Some points:
array([-23.,   0.,  25.,   9.,   4.,  49.,  41.,   0., -37., -19.,   4., -11.,
        -8., -42., -43.,  47., -22., -66.,  31.,  20.,  19.,   1., -32.,  -7.,
        30., -30., -53.,  24.,  10.,  17.,  -5., -25.])
array([ -9.,  39., -24., -18., -17., -55., -23.,  15., -44.,  34.,  -1., -21.,
        14., -45., -98.,  52.,  32., -54., -51., -55., -17.,  45.,  36., 125.,
        72.,  71., -10., -25.,   3.,  62.,  45., -10.])
array([  7., -16., -54., -47.,   1., -37.,   9.,  35.,  39., -55., -14.,   7.,
        46.,  36.,  20.,  23.,   2.,  83., -24.,  97.,  18., -26.,  15.,  59.,
        -2., -59., -24.,  56.,  32.,  -8.,  16., -48.])
array([ 28.,  -2.,  44., -18., -29., -30.,  38.,   2.,  48.,  43.,  24.,  25.,
        37.,  -4., -61., -17.,  22.,  35., -62.,  -3., -78.,  46.,   2.,  48.,
        48.,  56.,   5., -28.,   7.,  53.,  22.,  16.])
array([ 93., -16., -41., -32., -14., -37.,  -9.,  37.,  -6.,   8.,   8.,  -2.,
       -77.,  96.,  -4.,  15., -53., -70.,  -1., -13., -59., -13.,  23., -20.,
       -82., -76., -58.,  88.,  25., -10.,  -4., -13.])
array([  23.,  -32.,    3.,   29.,   17.,   36.,  -23.,   23.,  -52.,   66.,
          8.,   75.,   -2.,    8.,   25.,   69.,  -25.,   41.,   27.,   10.,
         26.,   25.,   17.,   -2.,  -20.,   25.,  -30., -127.,    5.,  -61.,
         40.,   43.])
array([ 34.,  -9., -35., -37., -53., -37.,  41., -66.,   1., -91.,  -4.,   2.,
        11.,   9.,  15.,  40., -26.,  18.,  -5., -54.,  -7., -30., -73., -16.,
         6.,   1.,  -4., -18.,  12.,   0.,   8., -71.])
array([-40., -33.,  46.,  20.,  34., -11., -19.,  39.,  34.,   6.,  39., -48.,
        14.,  21., -17.,  48.,  -3.,  -8., -46.,  11.,  16., -52.,   3., -24.,
       -13.,  33., -32., -56.,  21., -14.,  19., -11.])
array([ -51.,   13.,  -20.,   55.,  105.,   80.,  122.,  -35.,  -61.,  -45.,
        -99.,  -62.,  -29.,  -18.,   82., -124.,   -7.,  -66., -104.,  -29.,
        -28.,  -10.,   79.,   66.,  -42.,  -40.,  127.,  -62., -127.,   10.,
         24.,   80.])
array([   0.,  -20.,   11.,    8.,  -27.,  -21.,  -25.,   58.,   44.,  -32.,
        -42.,   38.,  -36.,  -64.,  -47.,   36.,   82.,  -17.,   71.,   -7.,
         11.,   38., -127.,  -11.,    3.,  -22.,  108.,  -42.,   10.,   -2.,
        -29.,  -18.])
array([-37., -32.,  50.,  24.,  13.,  26.,   0.,   7.,  -8.,  31.,  22.,  17.,
       -33.,  -8.,   2.,  -1.,   9.,  -5.,   6.,  20., -18., -23.,  -1.,   0.,
        31.,  21., -75.,   7.,  -7., -80., -13.,  -5.])
array([-41., 102.,  25., -12.,   2.,  -5., -34.,  43.,   8.,   8.,  11., -38.,
        36., -22., -28.,  20., -36.,  25.,  17., -21., -13., -36., -34.,  41.,
        20.,  28.,  26.,  18.,  18., -24.,  17.,  14.])
array([-31.,  -8.,  -2.,  34., -19., -39., -80., -32.,  69., -47., -58., -18.,
       -56., -59.,  -5.,  14.,  31.,  -8., -19., -33.,   9.,  34.,   3., -15.,
       -48.,  10.,  23.,   2.,   5., -36., -58.,  48.])
array([-40.,  -2.,  38., -16.,  52.,  -5.,  29.,   3., -19.,   5.,  -6.,  27.,
        -9., -13.,   0.,  26.,  -6.,  -6.,  31.,  -1.,  51.,  22.,  13., -53.,
       -20.,   4.,  28.,  20.,  98., -29., -42.,  14.])
array([ -72.,   52.,   13.,   18.,   14.,  -42.,   55.,   65.,   -2.,  -39.,
         36.,    6.,   -5.,   -2.,   54.,   20.,  -13.,  -34.,   -3.,  -18.,
        -33.,   11.,   41.,   11.,   -3.,  -18.,   28.,  -17., -127.,   -3.,
         24.,    2.])
array([   0.,  -17.,   29.,  -36.,  -21.,   13.,   14.,   38.,  -23.,  -16.,
          4.,   11.,   12.,  -32.,    9.,  -12.,   27.,    2.,  -37.,  -11.,
         98.,   11.,    2.,  -22.,   46., -117.,  -25.,   29.,   75.,  -19.,
        -15.,  -61.])
array([ -8.,   3., -28., -24., -35.,  89., -63., -51.,  -6., 120.,   7., -57.,
       -53., -82.,  31., -46., -26., -49.,  -6., -34.,  17., -63.,  -2.,  28.,
        26.,  70., -57.,  38., -38.,  55.,  16., -42.])
array([ 12.,  47., -29., -15.,  17.,  26., -17., -26.,  17., -41.,  63.,  24.,
       -34.,  16., -71., -54.,  49.,  42., -21., 127., 105., -28., -16., -38.,
        32.,  10., -35., -27., -13.,  92., -14.,  -5.])
array([  4., -45., -33.,  64., -73., -11.,  59., -58., -29.,  25.,  38.,  -2.,
        20.,  33., -29., -73., -85.,  47.,   1., -12.,   2., -63., -18., -12.,
        10.,  35.,  23.,   0.,  13.,  23., -33.,  -3.])
array([-15.,  12., -59., -12.,  75., -59., -32., -35.,  24.,  12.,  14.,  -4.,
        26., -25.,  35., -91., -21., -30.,   1.,  47., -66.,  16., -38., -63.,
       -40.,   8., -51.,  -8., -11.,  27.,   0., -14.])
array([ 47., -16.,   7.,  47., -14.,  26.,  10.,  29.,  17.,  15., -23.,  -8.,
        26.,   3., -20.,  -2., -56., -21.,  -5.,  17.,  31.,   8., -16., -33.,
       -24.,   7.,   1.,  23.,  21., -23.,  92., -20.])
array([  41.,  -64.,   50., -106.,   -1.,   36.,  -78.,  -37.,   -4.,   34.,
         18.,   26.,  118.,   41.,  -11.,  -97.,   91.,   92.,  127.,  -56.,
        -61.,   14.,  103.,   -4.,  -65.,  -54.,   73.,   93.,  -20.,   -7.,
        -14.,   32.])
array([ 27.,  16., -15.,  -1., -42.,  32.,  17.,  49.,  30.,  13., -24., -10.,
        -4.,   3., -17.,   0.,  -2.,  25., -18., -10.,   2.,  16.,  28., -59.,
         8., -15., -32.,  17.,  10., -54.,   4.,  -3.])
array([ 54.,  28.,   3.,  48., -62.,  70.,  28., -69., -42., -52.,  63.,   5.,
       -41.,  12.,  64.,  37.,  38.,  29.,  72., -45., -66.,   9., -11.,  -2.,
         6.,  32.,  32.,  35.,  95.,  24.,  18.,  66.])
array([ 37.,  14.,  29.,  13.,  24., -38., -13.,  19.,   0.,  18., -15., -26.,
         7., -16.,  23.,  10., -14.,  -3.,  38., -33.,  34., -25.,   8., -13.,
        14.,   3., -15., -16.,   6., -51., -37.,  33.])
array([-38.,   8., -32.,  -2.,   0., -52., -21., -48.,  32.,   8., -77.,  21.,
       -15., 127.,  48.,  18.,  32.,   9.,  13.,  47.,  -5.,   6.,  28.,   4.,
        19., -17.,  37.,  17., -27.,  29., -31.,  25.])
array([ -2., -24.,  -4.,   4.,  52.,  -5., -26.,  -6., -32.,  -7.,   5.,  23.,
        32.,  -9.,  43.,  43., -19., -11., -86.,  32.,  11.,  70., -22.,  10.,
       -10.,  34., -18.,  -6., -11.,  29., -54., -24.])
These points spread out most along one direction. Take the direction at right angles to it along which they spread out most. Go by this last direction. For each point below, how far along it does it lie, from 0 to 99? The average is 50, and the first point in the table lies past the average. One standard deviation of the points above along it is 16.
array([-15.,  12., -59., -12.,  75., -59., -32., -35.,  24.,  12.,  14.,  -4.,
        26., -25.,  35., -91., -21., -30.,   1.,  47., -66.,  16., -38., -63.,
       -40.,   8., -51.,  -8., -11.,  27.,   0., -14.]) 47
array([ 12.,  47., -29., -15.,  17.,  26., -17., -26.,  17., -41.,  63.,  24.,
       -34.,  16., -71., -54.,  49.,  42., -21., 127., 105., -28., -16., -38.,
        32.,  10., -35., -27., -13.,  92., -14.,  -5.]) 62
array([-40.,  -2.,  38., -16.,  52.,  -5.,  29.,   3., -19.,   5.,  -6.,  27.,
        -9., -13.,   0.,  26.,  -6.,  -6.,  31.,  -1.,  51.,  22.,  13., -53.,
       -20.,   4.,  28.,  20.,  98., -29., -42.,  14.]) 48
array([ 28.,  -2.,  44., -18., -29., -30.,  38.,   2.,  48.,  43.,  24.,  25.,
        37.,  -4., -61., -17.,  22.,  35., -62.,  -3., -78.,  46.,   2.,  48.,
        48.,  56.,   5., -28.,   7.,  53.,  22.,  16.]) 55
array([ 93., -16., -41., -32., -14., -37.,  -9.,  37.,  -6.,   8.,   8.,  -2.,
       -77.,  96.,  -4.,  15., -53., -70.,  -1., -13., -59., -13.,  23., -20.,
       -82., -76., -58.,  88.,  25., -10.,  -4., -13.]) 37
array([   0.,  -20.,   11.,    8.,  -27.,  -21.,  -25.,   58.,   44.,  -32.,
        -42.,   38.,  -36.,  -64.,  -47.,   36.,   82.,  -17.,   71.,   -7.,
         11.,   38., -127.,  -11.,    3.,  -22.,  108.,  -42.,   10.,   -2.,
        -29.,  -18.]) 55
array([ 37.,  14.,  29.,  13.,  24., -38., -13.,  19.,   0.,  18., -15., -26.,
         7., -16.,  23.,  10., -14.,  -3.,  38., -33.,  34., -25.,   8., -13.,
        14.,   3., -15., -16.,   6., -51., -37.,  33.]) 50
array([ -9.,  39., -24., -18., -17., -55., -23.,  15., -44.,  34.,  -1., -21.,
        14., -45., -98.,  52.,  32., -54., -51., -55., -17.,  45.,  36., 125.,
        72.,  71., -10., -25.,   3.,  62.,  45., -10.]) 75
array([ 47., -16.,   7.,  47., -14.,  26.,  10.,  29.,  17.,  15., -23.,  -8.,
        26.,   3., -20.,  -2., -56., -21.,  -5.,  17.,  31.,   8., -16., -33.,
       -24.,   7.,   1.,  23.,  21., -23.,  92., -20.]) 55
